One turn sends every row of this set to another row. A few are shown first. Where does it send the rows asked after them?
Q716: 2.699 0.508 -0.874 -2.275 0.769 -0.469 -2.367 1.279 -0.316 0.408 -1.304
 1.076 0.325 -0.694 2.543 0.101 0.744 -0.341 0.362 -0.308 -1.332
Q897: 1.670 0.531 2.126 0.919 2.210 -1.185 -0.495 1.403 0.826 -2.003 -1.320
 0.969 -0.991 -1.039 -0.419 -0.138 1.627 0.758 0.476 1.409 -0.701
Q653: 1.209 0.306 -2.411 1.060 -0.966 0.540 -0.768 1.217 0.349 0.303 -3.452
 0.614 -0.297 -0.379 1.765 0.057 1.858 -0.008 0.243 2.531 1.896
Q37: 0.902 1.681 -0.448 -0.829 -0.981 0.243 0.172 2.654 1.860 0.916 -1.323
 -0.386 1.485 1.066 0.452 0.969 3.854 1.051 0.427 0.142 -0.063
Q505: 0.666 0.557 0.215 -0.178 -0.964 -0.257 -0.119 1.334 0.265 1.155 -2.052
 0.969 0.336 -0.715 3.265 0.503 1.073 -0.596 -0.077 -0.588 -2.185
Q628: -0.142 -1.736 -0.540 -0.880 1.446 -0.088 -2.114 0.928 -0.788 -0.766
 -0.362 -0.213 1.301 -0.097 2.159 0.772 2.914 1.137 -1.121 -1.411 -0.256
Q863: -0.748 0.439 -1.137 1.407 -0.691 -0.876 0.986 0.567 0.089 0.177 -3.280
 0.958 -0.181 -1.461 -0.330 -1.506 1.086 0.895 0.323 0.831 2.202
Q799: 1.756 0.888 -0.778 -1.264 0.434 0.735 0.748 2.387 -0.735 1.023 -2.292
 0.828 0.681 0.407 1.123 1.801 0.570 -0.873 0.691 0.588 1.551
Q492: 0.244 1.487 -0.683 -3.115 -1.242 -0.334 -2.307 0.747 1.225 1.532 0.398
 -0.205 0.365 -0.326 0.397 0.385 0.932 0.185 -0.301 -0.450 0.785
Q766: -0.791 0.660 -1.108 2.112 0.455 1.088 -1.865 -0.641 1.463 -0.708 1.278
 0.058 -1.335 -1.593 0.536 -0.778 1.676 1.261 -0.071 1.571 0.008
Q535: -0.270 0.909 -0.733 1.021 0.556 -0.866 -2.677 -0.796 0.575 1.247 -0.163
 0.668 0.513 -1.221 -1.934 -0.756 2.529 2.375 -0.969 1.343 1.083
Q810: 0.269 1.083 -2.067 2.003 1.309 -0.932 0.038 1.697 0.914 0.167 -1.812
 0.521 1.601 -2.600 0.082 -0.306 3.793 0.712 -1.599 -0.478 0.404
Q736: 0.799 1.103 -0.553 -1.727 1.732 -1.132 -0.621 1.895 -0.355 0.169 0.897
 -0.602 -0.313 -1.288 0.147 -0.095 0.681 1.601 0.334 -0.765 3.737
Q881: 1.761 -0.214 0.468 0.035 -1.306 0.044 -0.657 1.271 0.017 0.875 -2.351
 3.375 -0.709 -1.310 1.517 0.327 1.999 0.095 -0.619 0.301 2.121
Q811: -0.208 0.933 0.026 2.263 1.125 0.307 -1.617 0.666 0.241 0.679 2.473
 -0.734 0.423 -0.713 1.100 1.889 2.708 2.010 -0.970 0.849 0.670
Q918: 0.839 0.648 0.322 0.455 3.003 -0.449 1.607 1.973 -0.291 -0.180 -2.145
 -0.511 -0.098 -0.882 1.231 0.154 1.280 -1.193 -0.065 1.648 1.512
Q51: 0.556 0.861 1.669 0.868 1.426 0.162 -1.933 1.581 -0.567 -1.720 0.312
 0.824 0.061 -1.641 1.423 0.823 0.815 1.932 -1.086 1.841 2.842
Q795: 2.156 1.690 -0.583 -0.710 0.082 0.239 -0.122 -0.016 1.302 -0.672 -0.436
 -1.627 1.152 -0.546 -0.173 0.490 1.116 0.994 1.546 -1.053 -1.656
Q82: 0.673 0.025 2.074 0.828 1.911 -0.322 -1.111 0.683 0.695 1.370 0.333
 1.150 0.389 -1.442 3.430 -0.550 2.141 2.732 0.143 -0.277 0.274
Q596: -0.245 2.421 -0.316 2.121 -0.300 -1.241 -1.589 2.192 2.047 -0.377 -1.111
 -0.105 -0.448 -1.586 -0.377 -0.992 2.186 0.540 0.164 2.627 0.888
Q330: 0.263 -0.383 0.243 0.444 -0.479 -0.228 0.580 1.714 -1.065 -0.632 -2.758
 -0.198 0.905 -0.339 -1.183 -0.380 3.028 0.171 -0.243 1.265 -1.236
Q286: -0.746 1.898 -2.128 0.656 1.012 -0.571 -1.961 0.924 -0.022 0.424 1.499
 -0.848 2.452 -1.001 2.207 0.883 1.060 1.884 -1.050 -0.152 0.925
Q473: 0.698 0.441 0.396 -0.900 1.207 -0.089 -0.532 0.169 -0.432 -1.182 2.011
 -1.956 -0.343 -0.916 1.292 -0.202 0.968 2.273 0.196 -0.676 -0.697
Q230: 2.298 -0.751 -1.575 -0.403 0.210 -2.448 -0.961 0.178 0.878 1.882 -1.093
 1.483 0.953 -0.284 0.012 1.289 0.097 0.852 0.695 -0.776 1.049
Q175: 0.583 0.681 -0.335 2.317 0.426 -1.850 0.021 0.334 -1.340 0.891 -1.499
 1.283 -0.236 -2.653 -0.354 -0.055 0.007 1.263 0.465 2.228 1.132
Q624: 1.547 -0.715 -1.318 -0.634 1.064 1.437 -1.678 0.132 -2.087 0.978 0.109
 -1.164 -0.317 -0.024 1.944 0.097 1.007 -0.292 0.689 -0.815 0.113
Q821: 0.818 1.455 -0.506 0.817 -0.248 -0.718 -1.242 3.652 2.107 0.936 1.354
 -0.447 -0.498 -1.377 1.338 -0.420 0.782 2.104 0.850 1.612 1.984

Q795 turns into -> Q918
Q505 turns into -> Q175
Q596 turns into -> Q473
Where do these go?
Q37 turns into -> Q897
Q230 turns into -> Q810
Q811 turns into -> Q716
Q653 turns into -> Q766
Q628 turns into -> Q881
Q492 turns into -> Q330

One turn sends every row of this set to another row. A few are shown first. Where does it send the rows asked after them?
Q679: -0.631 0.962 0.195 -1.086 -0.472 -0.727 -2.309 1.684 -1.639 1.776 -1.122
 -0.715 -0.922 -3.321 0.287 1.130 -0.406 0.862 -0.172 -0.702 -1.394
 0.679
Q572: 0.520 -0.651 1.427 -2.212 -0.178 -0.889 -0.056 -0.770 -1.535 -0.057
 0.985 0.327 2.344 -1.189 -2.257 -0.052 2.157 -0.056 0.158 0.848 -0.827
 -0.432
Q816: -1.058 0.025 -0.356 0.905 1.307 1.058 -0.560 1.112 0.560 1.018 -1.261
 1.325 1.156 -0.675 -0.167 -0.586 -0.922 0.511 -0.934 2.501 -0.702 1.241
Q878: -0.778 0.236 2.172 -1.556 -0.898 -0.820 -1.609 0.460 -1.154 3.011 0.555
 -1.289 -0.694 -2.698 0.453 1.590 -0.117 0.952 -1.349 -0.528 -0.363
 -0.135
Q534: -0.734 -0.289 0.341 -0.825 -0.658 0.096 -1.892 0.657 -2.518 2.503 -0.645
 0.061 -0.150 -3.378 -0.748 1.846 -0.761 0.153 0.317 -0.942 -0.606 0.737
Q994: -0.069 -0.733 0.258 -1.132 -1.132 -1.632 -0.362 -2.384 -1.428 0.385
 0.152 0.561 1.770 -1.249 -2.312 -0.059 1.497 1.539 1.327 0.179 0.719
 -0.468
Q555: -0.800 -0.545 1.814 -1.672 0.766 1.519 -2.489 -0.576 0.640 1.037 -1.557
 0.132 0.947 1.265 0.060 0.351 -0.585 1.807 0.675 1.379 1.694 -0.047
Q826: -2.228 0.110 -0.954 0.400 -0.133 1.032 -1.225 0.482 1.384 -0.050 -0.090
 0.370 1.238 -1.587 -0.556 -0.453 -0.169 -1.540 -1.560 1.302 0.641 0.504
Q591: -0.856 0.669 0.037 0.534 0.007 0.379 -1.217 -2.917 -1.296 1.182 0.735
 0.758 0.233 0.745 0.751 2.152 2.079 1.285 -1.526 0.141 -2.186 2.078
Q728: -2.034 0.463 0.142 -0.517 0.842 -0.206 -2.682 -0.694 1.337 1.256 0.286
 0.321 -0.198 -1.088 1.733 -0.088 0.795 1.911 -0.564 -2.457 -0.608
 -1.457
Q941: -0.686 0.279 1.417 -1.590 0.842 1.562 -1.456 -1.596 1.653 -0.569 -0.191
 1.160 -0.188 1.150 0.546 2.275 -0.338 0.688 1.208 1.799 0.675 0.858
Q981: 1.322 -1.009 -0.547 -2.136 0.420 -1.758 -3.538 0.056 -1.786 0.284 0.921
 0.785 -1.264 -1.338 1.660 0.063 0.538 -0.570 1.534 0.208 -0.057 0.703
Q302: -0.132 -0.081 1.466 -1.315 1.603 0.941 -0.460 -0.387 -0.258 -0.808
 -0.199 0.269 1.095 1.792 -0.781 0.551 -0.651 2.118 1.020 0.834 0.649
 1.040
Q467: 0.134 0.134 0.820 -1.683 -0.991 -0.825 0.120 -1.562 -0.944 0.286 1.001
 -0.724 2.260 -0.245 -2.383 -0.657 0.200 -0.129 -0.349 1.176 -0.444
 -0.730
Q25: -0.778 0.037 0.622 -0.503 -0.973 1.171 -2.358 -1.721 -0.958 1.216 -0.070
 0.565 -1.793 0.497 1.400 2.249 2.525 0.065 -1.414 2.028 -1.553 1.619
Q531: -1.814 0.072 -1.180 1.128 0.513 0.779 -0.258 -0.118 0.785 -0.440 0.124
 0.554 0.245 -0.315 -1.170 -0.700 -0.729 -0.235 -0.809 1.879 0.687
 -0.353
Q722: -0.532 0.381 1.092 -2.159 -0.883 -0.074 -0.913 1.146 -1.512 1.881 -0.925
 -0.604 -0.568 -3.631 0.339 1.851 0.360 0.132 -0.116 0.441 1.418 0.544
Q930: -1.353 -0.586 -0.050 1.182 0.753 -1.325 -3.564 -1.147 0.981 1.139 1.241
 -0.426 -1.354 -1.100 1.448 -0.818 1.420 0.679 0.703 -0.961 -0.054
 -0.589
Q463: 0.306 -0.461 2.082 -2.366 0.429 1.008 -0.823 -1.428 1.381 0.141 -1.184
 -0.816 0.540 0.771 -0.917 -0.188 1.036 2.615 0.189 0.923 0.606 0.513
Q177: -0.076 0.060 0.366 0.718 0.353 0.706 -2.215 -1.881 -1.275 0.708 0.315
 0.062 -0.502 -0.524 -0.145 2.246 3.679 1.208 -0.633 0.430 -2.753 1.964
Q630: 1.121 0.787 0.483 -1.690 2.427 -0.871 -2.277 -0.568 -2.195 0.602 0.485
 1.121 -1.256 -2.443 1.587 0.742 -0.110 0.861 1.690 0.789 0.446 1.519
Q159: 0.497 0.847 -0.361 -0.828 0.673 1.602 -1.689 -2.268 -0.127 1.107 1.213
 0.438 -0.177 -1.071 1.744 1.802 2.645 -0.508 -1.948 1.083 -2.100 1.490
Q388: -2.191 -0.680 -0.517 -0.643 1.226 -0.313 -2.074 -0.800 1.141 1.724
 -0.513 -0.339 -1.100 -0.415 0.406 0.917 1.876 1.752 -0.511 -2.770
 -0.868 0.633
Q546: -0.707 -0.743 -0.096 -1.562 0.241 0.096 -1.554 0.246 -2.131 2.911 -1.945
 -0.465 -1.511 -2.421 -0.231 1.694 0.241 -1.339 -0.695 0.511 -1.004
 0.412
Q787: -0.493 -0.279 -0.125 -0.369 -0.055 2.399 -1.963 -2.839 -1.172 1.423
 0.595 0.373 -1.563 -0.027 -0.422 2.391 1.891 0.089 -1.440 1.485 -0.661
 1.823
Q717: -1.173 0.573 -0.467 1.541 1.300 0.401 -1.410 -0.643 1.683 -0.121 0.675
 0.572 1.490 -1.977 -1.054 1.059 0.208 -0.973 -1.451 1.624 -0.940 -0.358
Q279: -0.391 -0.164 1.916 -1.134 -1.171 -1.886 -0.655 -1.636 -1.185 -0.089
 0.926 0.945 1.298 -0.319 -2.336 1.969 1.420 0.842 0.492 1.464 -1.412
 0.012
Q651: -1.135 0.020 1.779 -0.970 0.875 0.971 -0.802 -0.375 0.479 -1.058 -1.550
 0.780 0.533 1.582 0.560 0.634 0.586 1.816 2.010 0.692 0.683 0.959
Q912: 0.668 -1.588 -0.519 -0.507 -1.283 -1.730 0.563 -1.668 -0.647 0.154 1.038
 0.695 1.489 -0.820 -1.217 -0.661 1.288 -0.259 -0.155 1.340 0.222 0.565
Q864: 1.082 -0.371 -0.410 -2.318 2.293 -2.156 -2.348 -2.009 -1.412 0.342
 -0.371 0.754 0.073 -0.328 2.341 0.243 1.584 -0.940 0.064 -0.267 -0.631
 0.527
Q224: -0.959 -0.061 -1.199 0.873 1.386 0.097 -0.316 0.579 0.106 0.921 0.324
 1.795 2.195 -1.904 0.151 -0.108 -0.598 0.017 -1.603 1.271 0.661 -0.581
Q71: 1.269 -1.031 0.504 -1.937 1.297 -1.318 -3.558 -1.357 -2.125 -0.428
 -0.050 1.110 -0.946 -0.911 1.673 0.302 0.809 -0.382 0.976 0.406 1.211
 -0.516
Q226: 0.373 0.548 0.442 0.074 1.380 1.442 -1.999 -2.831 -1.377 1.035 0.463
 0.427 -0.155 0.147 0.932 1.317 2.408 -0.122 -2.035 1.991 -2.264 -0.025
Q965: -2.357 -1.013 0.771 0.478 -0.102 -1.210 -2.286 0.849 1.118 1.879 0.725
 -0.202 0.333 -0.700 1.442 0.184 1.882 1.320 0.765 -1.856 0.103 -0.412
Q481: 0.678 0.670 0.024 -1.955 2.371 -1.355 -3.466 -0.432 -1.084 0.082 -0.027
 0.944 0.574 -1.914 1.578 -0.911 1.533 -0.024 1.950 0.993 0.470 0.301
Q248: -0.246 -0.397 0.249 -0.877 0.653 -0.450 -2.609 0.183 1.349 0.745 0.617
 -1.121 -1.199 -1.092 2.180 0.243 1.334 1.546 0.076 -2.235 -0.482 -1.315

Q717 turns into -> Q388
Q555 turns into -> Q481
Q591 turns into -> Q25
Where do these go?
Q981 turns into -> Q467
Q826 turns into -> Q728
Q463 turns into -> Q630

